50 stands for zero in the data rows.
Every row belongs to one group in each of 2 separate groupings. In each grouping, the first row asked about is in group 0, and each new group gets the next number.
The rows in order, each followed by its group in each grouping, the grouping that moves the rows most first:
tensor([48, 61, 62, 35, 83, 76, 44, 51, 54, 21, 44, 47]) --> 0 0
tensor([75, 40, 46, 57, 34, 15, 79, 65, 33, 48, 42, 53]) --> 1 1
tensor([64, 51, 57, 48, 57, 51, 54, 49, 53, 45, 20, 55]) --> 1 0
tensor([47, 62, 59, 38, 82, 74, 45, 44, 59, 22, 47, 50]) --> 0 0
tensor([24, 42, 26, 62, 26, 56, 31, 45, 56, 94, 83, 40]) --> 2 2
tensor([62, 47, 60, 47, 47, 50, 53, 49, 49, 48, 17, 60]) --> 1 0
tensor([39, 59, 45, 53, 44, 64, 24, 44, 50, 89, 44, 61]) --> 2 0
tensor([38, 57, 64, 65, 36, 49, 48, 34, 60, 33, 50, 42]) --> 3 2
tensor([54, 48, 56, 49, 54, 30, 65, 59, 39, 25, 66, 46]) --> 0 1
tensor([28, 40, 45, 50, 59, 69, 56, 51, 59, 22, 87, 23]) --> 0 2
tensor([66, 47, 61, 42, 50, 53, 50, 48, 55, 46, 24, 55]) --> 1 0
tensor([51, 54, 54, 47, 58, 36, 66, 63, 39, 27, 69, 44]) --> 0 1
tensor([53, 22, 45, 63, 35, 41, 60, 53, 53, 51, 65, 37]) --> 1 2
tensor([55, 17, 41, 58, 34, 42, 71, 42, 60, 49, 62, 32]) --> 1 2
tensor([75, 41, 52, 57, 38, 16, 69, 64, 33, 52, 44, 58]) --> 1 1
tensor([40, 65, 44, 47, 47, 64, 23, 46, 56, 88, 45, 69]) --> 2 0
tensor([57, 25, 37, 62, 39, 44, 59, 51, 54, 50, 66, 34]) --> 1 2
tensor([68, 49, 59, 45, 54, 48, 56, 46, 57, 51, 19, 60]) --> 1 0
tensor([66, 43, 56, 45, 51, 54, 53, 42, 55, 42, 17, 56]) --> 1 0
tensor([80, 38, 53, 55, 40, 8, 73, 62, 33, 48, 47, 53]) --> 1 1
tensor([36, 39, 42, 50, 57, 65, 56, 50, 53, 24, 87, 26]) --> 0 2
tensor([50, 49, 54, 44, 51, 45, 66, 64, 38, 25, 74, 43]) --> 0 1
tensor([45, 62, 63, 31, 76, 76, 46, 49, 60, 23, 48, 51]) --> 0 0
tensor([44, 67, 62, 28, 82, 74, 45, 50, 59, 25, 50, 50]) --> 0 0
tensor([34, 72, 37, 49, 38, 70, 24, 51, 50, 91, 45, 63]) --> 2 0
tensor([78, 37, 46, 58, 36, 15, 71, 63, 38, 39, 46, 52]) --> 1 1
tensor([76, 37, 50, 60, 41, 13, 73, 55, 38, 50, 41, 57]) --> 1 1
tensor([64, 66, 71, 66, 48, 13, 64, 48, 49, 28, 31, 60]) --> 3 1
tensor([46, 64, 63, 35, 81, 75, 45, 50, 53, 21, 43, 51]) --> 0 0
tensor([53, 54, 49, 41, 61, 29, 67, 60, 41, 22, 67, 43]) --> 0 1
tensor([41, 58, 58, 34, 81, 81, 52, 46, 58, 25, 43, 58]) --> 0 0
tensor([66, 54, 53, 49, 54, 55, 47, 49, 48, 47, 19, 60]) --> 1 0
tensor([27, 42, 24, 60, 20, 58, 31, 39, 56, 90, 84, 42]) --> 2 2
tensor([46, 53, 51, 40, 56, 32, 68, 59, 40, 29, 66, 47]) --> 0 1
tensor([68, 48, 61, 47, 59, 50, 48, 49, 52, 45, 13, 60]) --> 1 0
tensor([64, 47, 57, 45, 50, 46, 54, 46, 49, 44, 17, 56]) --> 1 0
tensor([64, 50, 60, 41, 52, 54, 52, 45, 50, 44, 22, 62]) --> 1 0
tensor([65, 47, 56, 41, 46, 55, 48, 40, 52, 51, 13, 63]) --> 1 0
tensor([63, 76, 85, 62, 62, 43, 40, 28, 68, 32, 3, 65]) --> 3 0
tensor([35, 59, 41, 48, 46, 73, 25, 38, 55, 94, 47, 68]) --> 2 0
tensor([36, 61, 45, 50, 46, 62, 28, 39, 53, 91, 40, 65]) --> 2 0
tensor([26, 36, 25, 63, 27, 52, 31, 35, 56, 97, 80, 39]) --> 2 2
tensor([70, 38, 51, 57, 37, 17, 73, 61, 36, 44, 42, 55]) --> 1 1
tensor([35, 69, 50, 58, 49, 63, 24, 48, 51, 91, 47, 68]) --> 2 0
tensor([50, 58, 61, 39, 83, 74, 46, 50, 59, 23, 54, 48]) --> 0 0
tensor([66, 49, 53, 40, 51, 49, 48, 47, 51, 48, 16, 50]) --> 1 0
tensor([35, 61, 39, 46, 43, 64, 16, 48, 53, 89, 39, 61]) --> 2 0
tensor([66, 51, 60, 43, 52, 48, 50, 46, 57, 46, 15, 59]) --> 1 0
tensor([67, 50, 59, 47, 63, 48, 60, 52, 53, 48, 16, 57]) --> 1 0
tensor([35, 65, 42, 52, 49, 69, 21, 39, 54, 95, 41, 64]) --> 2 0
tensor([22, 48, 28, 61, 16, 57, 34, 41, 53, 90, 90, 38]) --> 2 2
tensor([63, 21, 41, 61, 38, 41, 64, 52, 54, 53, 66, 32]) --> 1 2
tensor([29, 41, 42, 47, 55, 67, 57, 56, 59, 21, 92, 19]) --> 0 2
tensor([35, 36, 40, 45, 53, 64, 58, 48, 64, 27, 82, 24]) --> 0 2
tensor([48, 55, 45, 42, 56, 38, 69, 62, 40, 25, 69, 44]) --> 0 1
tensor([39, 58, 60, 37, 79, 79, 48, 47, 58, 27, 50, 59]) --> 0 0
tensor([29, 31, 43, 45, 62, 62, 58, 50, 58, 21, 80, 25]) --> 0 2
tensor([51, 24, 47, 58, 32, 41, 65, 50, 57, 44, 63, 33]) --> 1 2
tensor([57, 51, 57, 52, 52, 52, 53, 48, 50, 44, 16, 53]) --> 1 0
tensor([67, 44, 57, 47, 59, 46, 47, 46, 51, 48, 18, 54]) --> 1 0
tensor([56, 28, 41, 62, 37, 43, 59, 56, 55, 54, 63, 34]) --> 1 2
tensor([57, 19, 37, 67, 38, 46, 63, 48, 47, 50, 60, 39]) --> 1 2
tensor([60, 78, 82, 50, 60, 50, 36, 25, 68, 28, 0, 62]) --> 3 0
tensor([35, 57, 34, 46, 46, 68, 27, 45, 51, 93, 46, 67]) --> 2 0
tensor([76, 39, 55, 57, 45, 8, 76, 60, 35, 54, 47, 51]) --> 1 1
tensor([55, 52, 50, 44, 57, 30, 66, 58, 40, 29, 66, 38]) --> 0 1
tensor([55, 49, 51, 43, 62, 33, 66, 63, 42, 28, 65, 44]) --> 0 1
tensor([37, 53, 65, 73, 44, 47, 53, 35, 64, 35, 51, 39]) --> 3 2
tensor([64, 48, 62, 42, 49, 52, 48, 48, 51, 45, 16, 55]) --> 1 0
tensor([38, 66, 58, 36, 75, 79, 44, 52, 57, 23, 43, 49]) --> 0 0
tensor([58, 47, 56, 44, 54, 52, 59, 47, 58, 46, 23, 59]) --> 1 0
tensor([39, 66, 48, 49, 47, 66, 26, 42, 55, 90, 49, 67]) --> 2 0
tensor([68, 46, 59, 45, 51, 53, 54, 48, 52, 45, 17, 57]) --> 1 0
tensor([58, 44, 48, 50, 62, 36, 62, 54, 39, 30, 61, 35]) --> 0 1
tensor([62, 46, 58, 48, 54, 50, 51, 48, 50, 50, 16, 55]) --> 1 0
tensor([53, 24, 47, 62, 36, 42, 64, 51, 56, 47, 62, 37]) --> 1 2
tensor([24, 41, 28, 60, 21, 62, 34, 37, 51, 91, 82, 49]) --> 2 2
tensor([47, 65, 35, 64, 28, 19, 35, 55, 40, 89, 61, 59]) --> 2 1
tensor([55, 20, 40, 57, 34, 42, 61, 52, 55, 49, 62, 36]) --> 1 2
tensor([65, 33, 46, 58, 25, 19, 81, 63, 38, 55, 47, 57]) --> 1 1
tensor([55, 57, 50, 50, 56, 36, 66, 60, 38, 28, 66, 42]) --> 0 1
tensor([36, 63, 43, 48, 39, 68, 24, 43, 49, 91, 43, 61]) --> 2 0
tensor([48, 22, 41, 51, 38, 40, 66, 48, 53, 46, 63, 34]) --> 1 2
tensor([20, 48, 18, 55, 21, 63, 32, 43, 49, 94, 88, 43]) --> 2 2
tensor([28, 43, 32, 67, 27, 55, 29, 44, 55, 94, 81, 43]) --> 2 2
tensor([29, 66, 47, 46, 44, 75, 27, 49, 50, 95, 48, 65]) --> 2 0
tensor([51, 60, 64, 39, 81, 77, 48, 50, 56, 18, 41, 52]) --> 0 0
tensor([49, 56, 30, 67, 23, 27, 33, 54, 28, 97, 55, 65]) --> 2 1
tensor([44, 68, 65, 32, 83, 83, 46, 54, 60, 26, 45, 56]) --> 0 0
tensor([46, 61, 64, 37, 74, 77, 47, 46, 59, 20, 42, 46]) --> 0 0
tensor([42, 52, 59, 67, 34, 45, 51, 33, 66, 30, 49, 35]) --> 3 2
tensor([38, 65, 50, 51, 42, 67, 19, 45, 51, 87, 48, 61]) --> 2 0
tensor([31, 41, 31, 68, 23, 54, 36, 35, 54, 91, 86, 40]) --> 2 2
tensor([47, 62, 60, 32, 85, 76, 43, 45, 55, 22, 45, 50]) --> 0 0
tensor([69, 55, 57, 47, 57, 52, 45, 49, 52, 51, 20, 56]) --> 1 0
tensor([56, 25, 40, 63, 34, 43, 59, 55, 50, 48, 62, 34]) --> 1 2
tensor([50, 62, 61, 34, 76, 73, 49, 51, 59, 27, 45, 51]) --> 0 0
tensor([48, 67, 65, 34, 74, 76, 50, 54, 55, 22, 42, 52]) --> 0 0
tensor([30, 34, 46, 53, 58, 63, 54, 52, 59, 25, 87, 29]) --> 0 2
tensor([35, 64, 43, 50, 45, 64, 18, 44, 52, 94, 42, 63]) --> 2 0
tensor([49, 66, 62, 37, 87, 70, 46, 41, 55, 22, 40, 49]) --> 0 0
tensor([68, 37, 45, 58, 29, 15, 79, 57, 29, 53, 41, 51]) --> 1 1
tensor([42, 62, 57, 32, 75, 76, 48, 46, 57, 17, 49, 52]) --> 0 0
tensor([67, 50, 58, 40, 50, 51, 55, 45, 58, 53, 18, 58]) --> 1 0
tensor([40, 66, 37, 48, 43, 71, 17, 51, 45, 90, 48, 62]) --> 2 0
tensor([56, 71, 68, 66, 41, 21, 64, 51, 47, 33, 38, 59]) --> 3 1
tensor([47, 63, 62, 30, 81, 84, 47, 49, 61, 25, 45, 52]) --> 0 0
tensor([40, 57, 31, 66, 24, 27, 33, 57, 36, 84, 66, 64]) --> 2 1
tensor([61, 52, 54, 46, 61, 33, 68, 62, 37, 30, 65, 42]) --> 0 1
tensor([46, 61, 66, 33, 81, 71, 44, 48, 54, 17, 47, 51]) --> 0 0
tensor([35, 68, 40, 51, 43, 65, 24, 52, 48, 90, 46, 63]) --> 2 0
tensor([47, 47, 51, 38, 59, 42, 65, 63, 41, 26, 70, 44]) --> 0 1
tensor([79, 38, 52, 65, 47, 15, 72, 59, 32, 51, 42, 58]) --> 1 1
tensor([41, 63, 46, 57, 41, 66, 25, 49, 58, 94, 47, 69]) --> 2 0
tensor([50, 43, 52, 43, 62, 30, 69, 65, 42, 31, 68, 40]) --> 0 1
tensor([61, 15, 43, 55, 38, 38, 65, 47, 54, 49, 54, 33]) --> 1 2
tensor([58, 19, 40, 59, 38, 42, 63, 55, 52, 48, 64, 36]) --> 1 2
tensor([39, 57, 40, 46, 42, 64, 16, 44, 54, 92, 43, 66]) --> 2 0
tensor([70, 39, 48, 61, 38, 14, 78, 61, 32, 52, 51, 53]) --> 1 1
tensor([47, 55, 35, 62, 24, 22, 38, 49, 34, 90, 58, 62]) --> 2 1
tensor([45, 58, 65, 68, 39, 46, 46, 37, 62, 32, 49, 39]) --> 3 2
tensor([37, 62, 44, 48, 45, 65, 22, 43, 48, 88, 43, 67]) --> 2 0
tensor([45, 77, 82, 61, 57, 50, 44, 31, 69, 29, 2, 62]) --> 3 0
tensor([48, 49, 54, 47, 56, 36, 72, 61, 39, 26, 74, 42]) --> 0 1
tensor([55, 57, 52, 43, 57, 32, 59, 65, 36, 20, 66, 40]) --> 0 1
tensor([72, 35, 50, 59, 31, 21, 75, 53, 38, 45, 39, 55]) --> 1 1
tensor([35, 64, 45, 53, 47, 66, 18, 53, 52, 89, 48, 70]) --> 2 0
tensor([60, 18, 43, 57, 41, 45, 61, 56, 51, 50, 56, 41]) --> 1 2
tensor([56, 58, 49, 46, 59, 37, 66, 66, 38, 22, 72, 42]) --> 0 1
tensor([55, 51, 55, 51, 60, 36, 73, 51, 43, 28, 65, 43]) --> 0 1
tensor([61, 48, 55, 41, 52, 55, 50, 50, 55, 44, 20, 56]) --> 1 0
tensor([56, 55, 56, 41, 54, 38, 64, 63, 37, 25, 65, 42]) --> 0 1
tensor([35, 71, 45, 51, 52, 59, 22, 44, 49, 91, 47, 63]) --> 2 0
tensor([44, 57, 32, 63, 29, 23, 36, 54, 31, 93, 61, 63]) --> 2 1
tensor([55, 51, 51, 45, 57, 32, 68, 58, 42, 23, 69, 42]) --> 0 1
tensor([43, 67, 58, 36, 78, 77, 47, 52, 59, 24, 46, 50]) --> 0 0
tensor([38, 67, 46, 47, 44, 71, 25, 43, 49, 96, 42, 67]) --> 2 0
tensor([33, 34, 43, 42, 53, 65, 58, 49, 61, 26, 86, 27]) --> 0 2
tensor([69, 36, 45, 62, 31, 12, 72, 70, 33, 53, 47, 57]) --> 1 1
tensor([57, 50, 52, 42, 58, 35, 62, 64, 39, 24, 66, 44]) --> 0 1
tensor([23, 44, 26, 60, 24, 57, 31, 44, 51, 92, 82, 42]) --> 2 2
tensor([42, 35, 50, 51, 65, 55, 56, 49, 58, 22, 85, 23]) --> 0 2
